Small tables with named rows and columns. After each table, cells are looked up by row and column.

Rak
|  | Gif | Fol | Bevesu |
|---|---|---|---|
| Vuf | -73.342 | -75.035 | 40.359 |
| Kegem | -74.293 | -75.996 | 40.791 |
| Zep | -74.007 | -75.704 | 40.676 |
| Mefabiz | 73.899 | 75.286 | -19.374 |
| Famo | -73.042 | -74.721 | 40.276 |
| Tid | -72.517 | -74.189 | 40.041 |
| Dogiraz | 84.443 | 86.050 | -23.663 |
| Zemi | 81.636 | 83.176 | -22.555 |
| Kos | -72.192 | -73.862 | 39.889 |
| Biv | 89.102 | 90.806 | -25.549 |

Kegem, Gif: -74.293
Kos, Gif: -72.192
Dogiraz, Fol: 86.050
Zemi, Bevesu: -22.555
Kos, Fol: -73.862
Dogiraz, Gif: 84.443
Famo, Gif: -73.042
Zemi, Gif: 81.636
Zep, Gif: -74.007
Mefabiz, Bevesu: -19.374
Tid, Bevesu: 40.041
Mefabiz, Fol: 75.286
Vuf, Gif: -73.342
Tid, Gif: -72.517
Biv, Fol: 90.806
Dogiraz, Bevesu: -23.663
Biv, Bevesu: -25.549
Kos, Bevesu: 39.889

Vufulam:
,Maz,Pedab,Mazezi,Did,Davefe,Dekigu,Betal,Fut,Biz
Bedum,174,71,70,75,78,92,70,79,194
Fonor,186,55,54,61,65,77,53,69,211
Bam,187,54,53,60,64,76,52,68,212
Nek,146,113,113,114,115,118,112,117,152
Teg,187,53,52,59,63,76,51,67,212
Tufoza,86,199,200,194,191,179,201,187,64
Raz,189,50,49,56,61,74,48,65,216
Vap,189,51,50,57,61,75,49,65,215
Bezem,171,77,76,81,84,93,75,87,188
Tenuk,176,70,69,75,78,88,68,81,196
Kopam,100,178,179,175,172,165,180,170,85
Geti,92,190,191,185,182,173,192,180,73

Raz, Betal: 48
Bezem, Maz: 171
Nek, Biz: 152
Geti, Pedab: 190
Tufoza, Biz: 64
Tufoza, Maz: 86
Bedum, Mazezi: 70
Nek, Betal: 112
Bedum, Pedab: 71
Teg, Maz: 187

Kab.csv
,Robob,Fesifo,Fomu,Sunu,Gevor,Dibi,Fur,Zar,Natufaz,Zefuzuv
Felu,102,94,172,202,52,156,45,156,77,67
Vutugel,41,102,77,169,48,47,156,56,42,130
Gok,194,148,104,83,202,128,55,132,200,194
Pabu,198,125,114,61,199,146,54,135,200,187
Fik,194,122,166,49,133,194,85,179,186,62
Fifo,187,83,97,94,91,117,83,111,202,70
Mebami,140,150,71,176,192,59,53,79,189,195
Beze,124,89,54,53,153,54,202,56,200,147

Sunu of Mebami = 176
Fomu of Gok = 104
Zar of Gok = 132
Robob of Beze = 124
Fomu of Pabu = 114
Dibi of Fik = 194
Zefuzuv of Gok = 194
Fur of Fifo = 83
Robob of Mebami = 140
Natufaz of Pabu = 200
Fur of Fik = 85
Sunu of Vutugel = 169

Table Deri
cols = Padivo, Pavila
Dobob: [230, 231]
Gubasa: [77, 147]
Mikas: [53, 25]
Mam: [197, 198]
Nomavu: [30, 49]
Resu: [190, 203]
Sapen: [35, 56]
Bipo: [22, 19]
Mog: [119, 28]
Zepe: [103, 63]
Tafiz: [50, 46]
Lesage: [159, 62]
Tavanin: [205, 79]
Turus: [195, 129]

What is the Pavila of Nomavu in Deri? 49
What is the Padivo of Tavanin in Deri? 205
What is the Pavila of Mam in Deri? 198
What is the Padivo of Turus in Deri? 195
What is the Padivo of Zepe in Deri? 103
What is the Padivo of Gubasa in Deri? 77
What is the Pavila of Mikas in Deri? 25
What is the Pavila of Sapen in Deri? 56
What is the Padivo of Mam in Deri? 197
Which row has the largest Pavila? Dobob

Table Tapusel
	Bif	Modozep	Gedav	Folaf	Liti
Vunadag	15	19	17	17	14
Tutoba	15	18	16	17	15
Ganaka	-40	42	-2	5	-58
Laf	12	16	14	14	11
Tik	14	19	16	17	14
Suveve	11	9	8	9	7
Pazel	15	19	17	17	15
Serud	15	19	17	17	14
Zam	44	-82	-15	-26	73
Bor	14	16	15	15	14

Tutoba, Folaf => 17
Suveve, Gedav => 8
Tutoba, Liti => 15
Tik, Bif => 14
Bor, Liti => 14
Suveve, Liti => 7

Kitat
|  | Lep | Ferib | Viz | Fufod | Febi |
|---|---|---|---|---|---|
| Gez | -1.609 | 3.579 | 1.480 | 1.033 | -1.205 |
| Sasopi | -1.088 | 5.519 | 5.681 | 4.607 | 5.084 |
| Guz | 0.194 | 3.513 | -3.361 | 2.177 | -4.383 |
| Kog | 4.831 | 6.520 | 7.134 | 2.594 | 1.930 |
| Tefa | 5.000 | 1.551 | -5.059 | 3.423 | -0.766 |

Fufod of Guz = 2.177
Febi of Gez = -1.205
Fufod of Kog = 2.594
Viz of Gez = 1.480
Viz of Guz = -3.361
Ferib of Tefa = 1.551
Lep of Sasopi = -1.088
Lep of Tefa = 5.000
Febi of Tefa = -0.766
Viz of Tefa = -5.059
Ferib of Gez = 3.579
Lep of Gez = -1.609
Fufod of Gez = 1.033
Febi of Sasopi = 5.084
Febi of Kog = 1.930
Febi of Guz = -4.383
Ferib of Kog = 6.520
Lep of Kog = 4.831
Lep of Guz = 0.194

